128 stands for zero in the data rows.
Every row has a hidden score. How much higher is the second row's score than the first row's in each pair? 15 means about the same, 30 much higher and 0 much lower. The score is a weighted sum of the row's numbers plus the product of two more (or one squared), each taken from its middle value.
np.array([74, 132, 74, 90, 74, 87, 146, 74, 74, 83, 146, 110])
np.array([146, 181, 110, 125, 146, 117, 74, 110, 182, 137, 146, 182]) -> 15
np.array([74, 116, 182, 136, 182, 151, 146, 110, 146, 92, 182, 110])
np.array([182, 148, 182, 142, 182, 79, 110, 182, 74, 94, 146, 74]) -> 6
np.array([146, 124, 182, 170, 182, 90, 110, 146, 74, 86, 182, 74])
np.array([182, 98, 146, 59, 146, 175, 74, 182, 74, 164, 74, 74]) -> 18
np.array([74, 38, 110, 185, 74, 180, 182, 74, 110, 172, 74, 146])
np.array([110, 28, 146, 188, 74, 183, 182, 74, 74, 164, 74, 182]) -> 11
np.array([74, 60, 146, 187, 74, 175, 182, 74, 110, 172, 74, 110])
np.array([146, 133, 110, 123, 110, 145, 110, 146, 146, 154, 74, 182]) -> 18
np.array([110, 175, 74, 73, 146, 92, 110, 182, 182, 168, 146, 182])
np.array([182, 76, 146, 108, 110, 222, 74, 110, 74, 139, 110, 74]) -> 15
np.array([74, 126, 74, 73, 74, 94, 110, 74, 182, 87, 74, 146])
np.array([146, 157, 110, 150, 110, 120, 146, 182, 182, 182, 110, 182]) -> 6
np.array([110, 162, 146, 131, 74, 77, 146, 182, 182, 137, 146, 182])
np.array([182, 127, 110, 107, 74, 141, 74, 182, 182, 107, 74, 146]) -> 17
np.array([74, 118, 74, 84, 74, 91, 110, 74, 182, 78, 74, 146])
np.array([182, 73, 182, 68, 182, 87, 74, 74, 74, 110, 74, 146]) -> 6
np.array([74, 85, 146, 192, 110, 173, 182, 74, 110, 153, 110, 110])
np.array([110, 123, 74, 60, 74, 64, 110, 74, 146, 63, 74, 110]) -> 27
np.array([74, 156, 74, 138, 74, 141, 182, 74, 146, 124, 110, 146])
np.array([74, 65, 74, 95, 74, 176, 110, 74, 110, 67, 182, 110]) -> 14
np.array([182, 68, 110, 102, 110, 220, 74, 146, 74, 146, 110, 74])
np.array([74, 78, 74, 97, 74, 179, 110, 110, 110, 67, 182, 74]) -> 19
np.array([110, 85, 182, 161, 146, 164, 182, 110, 146, 91, 182, 146])
np.array([110, 170, 110, 150, 110, 106, 182, 182, 182, 176, 110, 182]) -> 13
np.array([146, 167, 110, 155, 146, 148, 182, 146, 146, 220, 110, 146])
np.array([182, 109, 182, 178, 182, 85, 110, 146, 74, 87, 182, 74]) -> 7
np.array([146, 103, 74, 97, 74, 143, 74, 110, 74, 78, 110, 110])
np.array([182, 152, 110, 95, 110, 62, 74, 182, 182, 164, 182, 182]) -> 12
np.array([110, 136, 74, 157, 110, 132, 146, 110, 110, 155, 74, 146])
np.array([182, 90, 146, 66, 110, 185, 74, 182, 74, 160, 74, 74]) -> 10
np.array([110, 169, 74, 73, 146, 95, 146, 182, 182, 177, 146, 182])
np.array([110, 189, 110, 116, 146, 131, 74, 110, 182, 142, 146, 182]) -> 10
np.array([110, 120, 74, 119, 110, 128, 182, 74, 110, 134, 110, 74])
np.array([182, 100, 146, 64, 146, 178, 74, 182, 74, 179, 74, 74]) -> 2
np.array([182, 112, 146, 177, 74, 137, 74, 182, 146, 80, 182, 74])
np.array([74, 181, 146, 118, 182, 153, 146, 146, 146, 100, 182, 74]) -> 20
np.array([182, 131, 182, 170, 182, 89, 110, 146, 74, 80, 146, 74])
np.array([182, 97, 182, 165, 182, 52, 146, 146, 110, 59, 146, 74]) -> 22
np.array([110, 81, 74, 105, 74, 154, 110, 146, 110, 66, 146, 74])
np.array([110, 153, 182, 139, 146, 149, 146, 146, 146, 116, 182, 74]) -> 14
np.array([74, 113, 182, 145, 182, 146, 146, 110, 146, 85, 182, 110])
np.array([146, 155, 146, 122, 110, 159, 110, 146, 146, 166, 74, 182]) -> 11
np.array([182, 98, 146, 58, 146, 94, 74, 110, 74, 142, 74, 110])
np.array([110, 31, 146, 177, 74, 178, 182, 74, 110, 179, 74, 146]) -> 16
np.array([110, 101, 74, 99, 74, 110, 74, 74, 110, 78, 110, 110])
np.array([146, 146, 110, 155, 110, 123, 146, 182, 182, 177, 110, 182]) -> 14
np.array([146, 141, 146, 112, 146, 136, 146, 110, 110, 142, 110, 110])
np.array([146, 170, 110, 167, 110, 137, 182, 146, 146, 209, 110, 146]) -> 13
np.array([146, 132, 110, 119, 74, 154, 74, 182, 182, 146, 74, 182])
np.array([110, 186, 110, 120, 146, 132, 74, 110, 182, 136, 182, 182]) -> 21
np.array([74, 128, 182, 146, 182, 158, 146, 146, 146, 91, 182, 110])
np.array([110, 131, 146, 183, 110, 106, 182, 182, 146, 150, 146, 182]) -> 14
np.array([182, 132, 182, 167, 182, 89, 110, 146, 74, 79, 182, 74])
np.array([74, 178, 182, 134, 146, 142, 146, 146, 146, 119, 182, 74]) -> 18
np.array([146, 127, 182, 176, 182, 88, 110, 146, 110, 82, 182, 74])
np.array([146, 70, 110, 106, 110, 200, 110, 146, 74, 138, 146, 110]) -> 18
np.array([146, 171, 110, 169, 110, 130, 182, 146, 146, 194, 110, 146])
np.array([182, 102, 146, 50, 146, 87, 74, 110, 74, 157, 74, 110]) -> 12
np.array([74, 60, 146, 189, 74, 174, 182, 74, 110, 161, 110, 146])
np.array([146, 99, 74, 119, 110, 176, 74, 146, 110, 101, 110, 146]) -> 17
np.array([182, 73, 182, 77, 182, 95, 74, 74, 74, 103, 74, 146])
np.array([74, 59, 110, 187, 74, 177, 182, 74, 110, 173, 74, 146]) -> 14
np.array([74, 138, 146, 163, 146, 191, 182, 110, 110, 141, 146, 74])
np.array([110, 73, 74, 98, 74, 208, 74, 110, 110, 76, 146, 74]) -> 18
np.array([146, 176, 74, 74, 110, 80, 110, 182, 182, 162, 146, 182])
np.array([146, 163, 110, 134, 110, 105, 182, 182, 146, 216, 110, 182]) -> 15
np.array([74, 113, 146, 174, 110, 178, 182, 74, 110, 160, 110, 110])
np.array([146, 99, 74, 118, 110, 178, 74, 182, 146, 101, 146, 182]) -> 16
np.array([74, 90, 146, 179, 110, 179, 182, 74, 110, 161, 110, 110])
np.array([74, 183, 182, 126, 182, 167, 146, 146, 146, 108, 182, 74]) -> 18
np.array([182, 69, 146, 110, 110, 229, 74, 146, 74, 149, 74, 74])
np.array([74, 163, 74, 137, 146, 136, 182, 74, 110, 133, 146, 74]) -> 24
np.array([110, 120, 74, 145, 110, 124, 110, 74, 146, 105, 74, 146])
np.array([146, 172, 146, 129, 110, 85, 146, 182, 182, 155, 110, 182]) -> 11
np.array([146, 105, 74, 100, 74, 118, 74, 110, 74, 75, 110, 110])
np.array([110, 164, 182, 140, 182, 110, 74, 146, 146, 87, 182, 110]) -> 11
np.array([182, 141, 182, 167, 182, 90, 110, 146, 74, 82, 182, 74])
np.array([146, 185, 110, 116, 146, 130, 74, 110, 182, 146, 182, 182]) -> 25
np.array([182, 148, 110, 82, 74, 47, 74, 182, 182, 149, 182, 146])
np.array([182, 104, 182, 162, 182, 87, 110, 146, 74, 74, 182, 74]) -> 14
np.array([146, 104, 74, 116, 146, 160, 74, 146, 110, 109, 110, 182])
np.array([182, 96, 74, 101, 74, 141, 74, 146, 74, 105, 110, 110]) -> 14
np.array([110, 206, 74, 104, 146, 169, 110, 74, 182, 175, 110, 182])
np.array([182, 53, 182, 149, 146, 184, 182, 74, 74, 133, 74, 182]) -> 8
np.array([110, 182, 182, 130, 146, 180, 146, 146, 146, 110, 182, 74])
np.array([182, 128, 182, 17, 146, 134, 74, 182, 74, 154, 74, 146]) -> 6
np.array([146, 176, 110, 167, 146, 130, 182, 146, 146, 201, 110, 146])
np.array([110, 156, 182, 131, 182, 137, 146, 146, 146, 108, 182, 110]) -> 15
np.array([146, 188, 110, 96, 182, 123, 74, 110, 182, 130, 182, 182])
np.array([146, 93, 74, 103, 74, 130, 74, 110, 74, 83, 110, 110]) -> 7
np.array([74, 75, 74, 92, 74, 174, 110, 74, 110, 59, 146, 74])
np.array([110, 166, 146, 131, 146, 152, 146, 110, 110, 143, 146, 110]) -> 10
np.array([146, 157, 110, 83, 110, 89, 110, 182, 182, 190, 146, 182])
np.array([182, 94, 146, 83, 74, 203, 74, 182, 74, 134, 74, 110]) -> 10
np.array([110, 167, 146, 148, 110, 88, 146, 182, 182, 161, 146, 182])
np.array([146, 158, 146, 159, 74, 88, 146, 182, 182, 171, 146, 182]) -> 15
np.array([146, 150, 146, 165, 110, 91, 146, 182, 182, 136, 146, 182])
np.array([74, 132, 74, 139, 110, 137, 182, 74, 146, 118, 110, 146]) -> 24
np.array([146, 136, 110, 164, 110, 142, 146, 110, 146, 152, 74, 146])
np.array([74, 167, 146, 173, 146, 168, 110, 110, 182, 154, 110, 146]) -> 11
np.array([146, 96, 182, 176, 182, 75, 110, 110, 110, 71, 182, 74])
np.array([110, 141, 110, 181, 110, 164, 146, 110, 146, 172, 74, 182]) -> 16
np.array([182, 104, 74, 98, 74, 123, 74, 110, 74, 89, 110, 110])
np.array([146, 185, 146, 131, 146, 134, 110, 110, 182, 158, 146, 182]) -> 20
np.array([74, 133, 74, 61, 74, 101, 110, 74, 182, 77, 74, 110])
np.array([74, 78, 74, 85, 74, 157, 146, 74, 110, 63, 146, 74]) -> 14
np.array([182, 71, 182, 115, 146, 159, 182, 74, 74, 133, 74, 182])
np.array([110, 160, 146, 122, 146, 158, 182, 110, 110, 148, 110, 74]) -> 13
np.array([110, 117, 74, 123, 110, 161, 146, 110, 146, 149, 146, 182])
np.array([182, 149, 182, 138, 182, 70, 146, 182, 74, 79, 182, 74]) -> 7
np.array([74, 57, 146, 180, 110, 170, 182, 74, 110, 154, 74, 146])
np.array([110, 149, 74, 173, 110, 165, 146, 74, 146, 171, 110, 146]) -> 19
np.array([182, 161, 110, 105, 146, 135, 182, 110, 110, 198, 74, 146])
np.array([182, 89, 182, 99, 146, 146, 146, 110, 74, 146, 74, 146]) -> 10
np.array([182, 67, 110, 107, 74, 235, 74, 146, 74, 100, 146, 110])
np.array([110, 165, 182, 135, 182, 148, 146, 146, 146, 94, 182, 74]) -> 19
np.array([182, 106, 146, 125, 146, 105, 146, 74, 74, 159, 110, 74])
np.array([182, 97, 182, 36, 182, 108, 74, 110, 74, 133, 74, 110]) -> 11
np.array([74, 138, 74, 92, 74, 114, 110, 74, 182, 100, 74, 146])
np.array([110, 179, 110, 144, 146, 159, 182, 110, 110, 197, 110, 146]) -> 9
np.array([110, 39, 110, 181, 74, 185, 182, 74, 74, 161, 74, 146])
np.array([146, 107, 74, 119, 110, 167, 74, 146, 146, 117, 110, 182]) -> 17
np.array([110, 196, 110, 107, 146, 126, 74, 110, 182, 146, 182, 182])
np.array([74, 59, 110, 185, 110, 184, 182, 74, 110, 150, 74, 146]) -> 14
np.array([182, 94, 146, 81, 74, 198, 74, 182, 74, 131, 74, 74])
np.array([182, 156, 110, 108, 110, 37, 74, 182, 182, 151, 182, 146]) -> 15
np.array([182, 100, 182, 167, 182, 90, 146, 146, 74, 78, 146, 74])
np.array([146, 86, 74, 99, 74, 141, 74, 146, 110, 94, 110, 110]) -> 16
np.array([182, 92, 74, 95, 74, 140, 74, 146, 74, 95, 110, 110])
np.array([74, 49, 110, 188, 74, 176, 182, 74, 110, 158, 74, 146]) -> 16
np.array([74, 157, 74, 122, 74, 96, 182, 74, 110, 104, 110, 146])
np.array([182, 97, 74, 88, 110, 111, 74, 74, 74, 88, 74, 110]) -> 13
np.array([74, 161, 74, 134, 74, 107, 182, 74, 146, 102, 110, 110])
np.array([110, 162, 146, 119, 146, 137, 110, 146, 110, 145, 146, 110]) -> 3
np.array([110, 168, 146, 177, 110, 153, 110, 110, 182, 154, 110, 182])
np.array([182, 146, 182, 132, 182, 56, 146, 182, 74, 76, 146, 74]) -> 14
np.array([146, 171, 74, 164, 146, 138, 182, 146, 146, 201, 110, 146])
np.array([74, 197, 182, 142, 146, 170, 182, 182, 146, 126, 182, 74]) -> 10
np.array([74, 124, 182, 135, 182, 147, 146, 146, 146, 86, 182, 110])
np.array([182, 97, 74, 106, 74, 127, 74, 146, 74, 87, 110, 110]) -> 12
np.array([110, 154, 110, 134, 146, 132, 182, 110, 74, 151, 146, 74])
np.array([110, 168, 146, 153, 146, 115, 110, 146, 182, 108, 182, 146]) -> 14
np.array([74, 150, 74, 126, 74, 114, 182, 74, 110, 110, 110, 146])
np.array([74, 148, 74, 109, 74, 115, 182, 74, 110, 107, 110, 146]) -> 17
np.array([110, 143, 110, 158, 110, 169, 182, 110, 146, 175, 146, 182])
np.array([110, 166, 182, 134, 146, 150, 146, 146, 146, 130, 182, 110]) -> 13
np.array([74, 76, 74, 95, 74, 169, 110, 74, 110, 64, 146, 74])
np.array([74, 135, 74, 165, 110, 160, 146, 110, 146, 158, 146, 146]) -> 10
np.array([110, 174, 74, 75, 146, 100, 146, 182, 182, 190, 110, 182])
np.array([146, 138, 146, 143, 146, 112, 146, 110, 74, 149, 110, 74]) -> 7
np.array([110, 168, 146, 179, 110, 164, 110, 110, 182, 151, 110, 182])
np.array([182, 139, 182, 144, 182, 51, 146, 146, 110, 66, 146, 74]) -> 17
np.array([74, 145, 182, 139, 182, 142, 146, 146, 146, 94, 182, 110])
np.array([110, 25, 110, 177, 74, 170, 182, 74, 74, 167, 74, 146]) -> 15
np.array([146, 183, 110, 91, 182, 103, 74, 110, 182, 105, 182, 146])
np.array([110, 171, 146, 156, 146, 103, 110, 182, 146, 99, 182, 146]) -> 3
np.array([110, 59, 110, 181, 74, 168, 182, 74, 110, 177, 74, 110])
np.array([146, 188, 74, 94, 146, 121, 110, 110, 182, 147, 146, 182]) -> 23
np.array([146, 132, 110, 90, 74, 127, 74, 182, 182, 90, 110, 146])
np.array([182, 89, 146, 77, 146, 203, 74, 182, 74, 157, 74, 74]) -> 11
np.array([74, 64, 110, 182, 110, 172, 182, 74, 110, 148, 74, 146])
np.array([182, 81, 182, 85, 146, 171, 110, 74, 74, 147, 74, 146]) -> 16
np.array([146, 158, 74, 60, 146, 124, 110, 182, 182, 221, 110, 182])
np.array([74, 98, 146, 192, 74, 178, 182, 74, 110, 159, 110, 110]) -> 9
np.array([146, 148, 146, 133, 74, 93, 110, 182, 182, 137, 146, 182])
np.array([182, 88, 74, 150, 74, 92, 74, 182, 182, 85, 182, 110]) -> 19
np.array([74, 147, 146, 124, 182, 156, 146, 146, 146, 88, 182, 110])
np.array([74, 140, 74, 130, 110, 106, 146, 74, 110, 125, 146, 110]) -> 15
np.array([182, 122, 110, 123, 146, 110, 110, 74, 74, 159, 110, 74])
np.array([182, 140, 110, 129, 74, 0, 74, 182, 182, 100, 182, 110]) -> 7
np.array([146, 166, 146, 124, 110, 76, 146, 182, 182, 148, 146, 182])
np.array([146, 98, 74, 126, 110, 170, 74, 182, 110, 97, 146, 182]) -> 11
np.array([182, 68, 182, 97, 146, 164, 146, 110, 74, 141, 74, 146])
np.array([110, 102, 74, 121, 74, 139, 74, 110, 110, 84, 110, 110]) -> 11
np.array([110, 177, 146, 149, 146, 157, 146, 110, 146, 143, 146, 110])
np.array([110, 138, 146, 123, 182, 137, 110, 146, 146, 77, 182, 74]) -> 13
np.array([74, 53, 110, 194, 110, 178, 182, 74, 110, 153, 74, 146])
np.array([146, 120, 182, 197, 182, 80, 110, 110, 110, 87, 182, 74]) -> 11
np.array([110, 41, 110, 199, 74, 170, 182, 74, 110, 177, 74, 146])
np.array([74, 125, 182, 142, 182, 155, 146, 110, 146, 85, 182, 110]) -> 18
np.array([110, 148, 146, 180, 110, 151, 146, 110, 146, 166, 110, 146])
np.array([110, 205, 110, 90, 146, 134, 74, 110, 182, 153, 146, 182]) -> 19
np.array([74, 123, 110, 135, 110, 150, 182, 74, 110, 144, 110, 110])
np.array([74, 112, 182, 143, 182, 155, 182, 110, 110, 88, 182, 110]) -> 14
np.array([74, 149, 74, 137, 110, 119, 182, 74, 146, 116, 74, 110])
np.array([110, 138, 110, 162, 146, 142, 146, 110, 110, 159, 110, 146]) -> 5
np.array([74, 183, 182, 172, 146, 133, 182, 182, 146, 121, 182, 110])
np.array([74, 145, 74, 145, 110, 136, 182, 74, 146, 110, 110, 146]) -> 27
np.array([74, 75, 74, 110, 74, 159, 146, 74, 110, 95, 146, 110])
np.array([182, 101, 182, 180, 182, 62, 110, 146, 74, 75, 146, 74]) -> 4
np.array([110, 164, 146, 195, 110, 169, 146, 110, 182, 160, 74, 182])
np.array([182, 65, 182, 116, 146, 180, 146, 74, 74, 135, 74, 182]) -> 18
np.array([146, 69, 74, 99, 74, 219, 74, 146, 74, 93, 146, 74])
np.array([182, 107, 182, 171, 182, 94, 110, 146, 74, 75, 146, 74]) -> 12
np.array([146, 131, 74, 121, 146, 142, 146, 110, 74, 158, 110, 74])
np.array([146, 136, 110, 144, 110, 140, 110, 182, 182, 143, 146, 182]) -> 12
np.array([110, 146, 146, 164, 110, 81, 182, 182, 146, 177, 146, 182])
np.array([146, 108, 74, 134, 110, 163, 74, 110, 110, 104, 110, 146]) -> 16
np.array([182, 153, 182, 125, 182, 72, 146, 182, 74, 73, 146, 74])
np.array([146, 170, 182, 133, 182, 113, 110, 182, 146, 91, 182, 110]) -> 14
